One vector is turned by the same rotation once a step. Each row is the vector after some number of steps, and that number follows the row.
The counts run from 0 to 580.
[155 136 126 177 152 110 109 104  92 147  92 171 125 131 139 162 132 171
  99 152  98 162 148 152 149 171 181 136 163 140 118 139] | 247
[134 113 120 117 121 104 113 162 108 102  60 127 175 125 134 136 150 125
 143 126  76 160 135  93 148 161 113 160 158 113  88 111] | 10
[132 105 125 145 112 105 142 120 123  82  47 151 179 112  83 131 138 128
 106 137 102 160 153 122 114 184 115 125 135 119 134 114] | 193
[116 130 146 110 113 110 169 168 191 111 125 117 170 123 117 100 140 114
 103 134 103 150 179 109 154 169 132  93 162 110 155  88] | 54
[102 141 145  91 106 124 190 142 124 124 113  90 139 122 157 145 120  89
 105 130  91 156 145  82 136 135 154 162 151 154 147  84] | 73
[161 105 128 108 100 105 134 116 179 117 134 134 173 158 152  87 152 136
  95 108  78 141 152 147 150 120 114 119 156 108 138  97] | 380
[150 133 112 157 152 121 144 180 195 115  99 154 138 111 125 117 131 159
 100 124 165 143 151 114 148 185 152  80 112 115 128 113] | 263
[138 119 152 132 104 117 126 162 125 175 101  91 120  97 172 149 134 147
 120 102 108 157 116 154 166 101 130 196 167 153 135 150] | 3
[141 131 153 165 121  96 145 134 131 104 102 132 144  72  92 174 114 126
 131 144 184 140 148 134 124 143 147 163 113 171 155 181] | 349
[124 145 146 106 127 109 161 154 134 127  97 140 125  73 134 111  94 138
 130 131 155 148 151  88 185 164 203 110 135 128 143 107] | 141
[128 159 121  99 138 128 147 187 165 123  85 116 120 140 202 119 120 120
 107 133 143 142 134  90 161 164 144 150 135 145 143 110] | 283
[167 145 146 182 114 126 147  99 112 122 130 142  99 132 103 150 102 146
 102  89 128 125 151  83 118 181 182 132 100 129 129  84] | 525
[139 143 131 144 131 119 146 169 157  83  94 122 113 129 147 127 102 142
 115 114 190 100 124  89 133 165 143 157  70 148 169 109] | 121
[134  86 162 175 115 111 148 124 131 111 144 151 160  93 105 125 133 182
 117 101 100 131 135 126 141 106 120  89  79  96 126  92] | 481
[146 148 118 186 147  82 129  68 102  89 115 130 153 114  98 152 102 137
 128 142 158 126 157 124 165 154 161 118  99 148  95 156] | 86
[136 141 136 191 152 132 160 124 124 130 119 138 142 132 110 166 145 133
  85 126  94 150 150 103 129 179 141  95 110 110  95  83] | 316
[185 121 127 162 118 109 141 144 158 103 116 166 156 115  98 145 130 111
 135 116 130 150 170  95  95 191 164 130 138 134 121 124] | 403
[153 128 124 113 113 102 168 150 176  97 123 131 170 126 160 147  99 113
 139 120 183 148 153  92 134 129 122 171  71 151 115 141] | 444
[180 123 120 175 149 103 137 129 170 124 164 143 128 147 184 130 143 182
 101 118 138 113 135 159 135  87 131 125 128 155 142 128] | 224
[140 135 104 192 163  87 139 115 161  89 101 117 132 106  84 114 150 136
 111 131 134 108 146 142 166 154 135  74 164 125 136 140] | 473
[185 120 112 176 145 100 168 121 176  92 172 152 139 130 143 123 125 124
 136 123 149 102 156 105 132 115 164 107 104 155 139 127] | 567
[151 149 148 134 104 103 155 106 142 108 169 149 155 136 152 133  71 137
 121 138 156 129 177 107 150 118 161 161  84 165 150 100] | 505
[188 108  92 151 147 113 133 126 130 136 123 126 109 135 201 126 150 161
 125  93 100 118 106 122 156  80 154 146 148 146 115 139] | 407
[ 92 157 149 149 155 116 133 152 107 129  97  95 124 117 168 131 140 166
  76 157  86 119 127 133 166 128 138 126 155 135 177  78] | 230
[121 147 127 128 134 116 156 157 166 103  97 107 145 149 124 103 149 109
  82 124 101 127 149 108 143 192 113  89 145  96 141  70] | 378
[129  96 107 124 124 111 153 133 114 108  55 117 145 145 165 133 166 131
  84 130  87 164 107 141 128 124 101 170 160 145 133 148] | 354
[148 106 160 151  91  90 126 131 155 118 131  98 143  76 133 118 102 169
 144  92 166 116 118 156 174  95 126 157 112 135 156 168] | 164
[136 139 144 148 138 105 133 126 123 168 134 134 157 115 186 172 116 162
 131 154 131 168 163 149 172 100 157 177 148 158 109 149] | 389
[ 97 151 168 148 116 133 170 175 140 120 127  88 128  92 121 136 152 120
 102 104  94 125 128  94 148 138 124 106 128 114 151  64] | 439
[168 107 104 128 132 108 122 141 175  98 102 120 123 147 190  89 131 167
 109 108 134 107 124 147 129 116 109 158 130 156 174 138] | 285
[127 103 141 134  97 100 133 113 106  93  82 108 159 145 155 146 125 139
  94 144 115 153 134 165 111 122  74 196 118 157 171 141] | 557
[133 132  99 136 137 110 182 101 153  81 112  83 145 177 159 122 138 112
  85 113 117 102 126 109 146 137  94 116  79 129 129  92] | 540
[183 112 149 194 108 111 125 117 152 139 164 119 112 123 159 137 131 184
 106  78 138 106 120 156 122  90 126 161 103 147 149 132] | 549
[166 140 131 138 119 129 169  86 153 148 166 146 114 167 160 133 122 126
  81 122 112 155 166 124 131 147 191 139 136 155 145 108] | 363
[145 162 127 211 153 102 135  91 138  87 134  89 126 132 112 130 130 157
 100 130 145  82 137 152 161 155 111 100 104 130 136 110] | 270
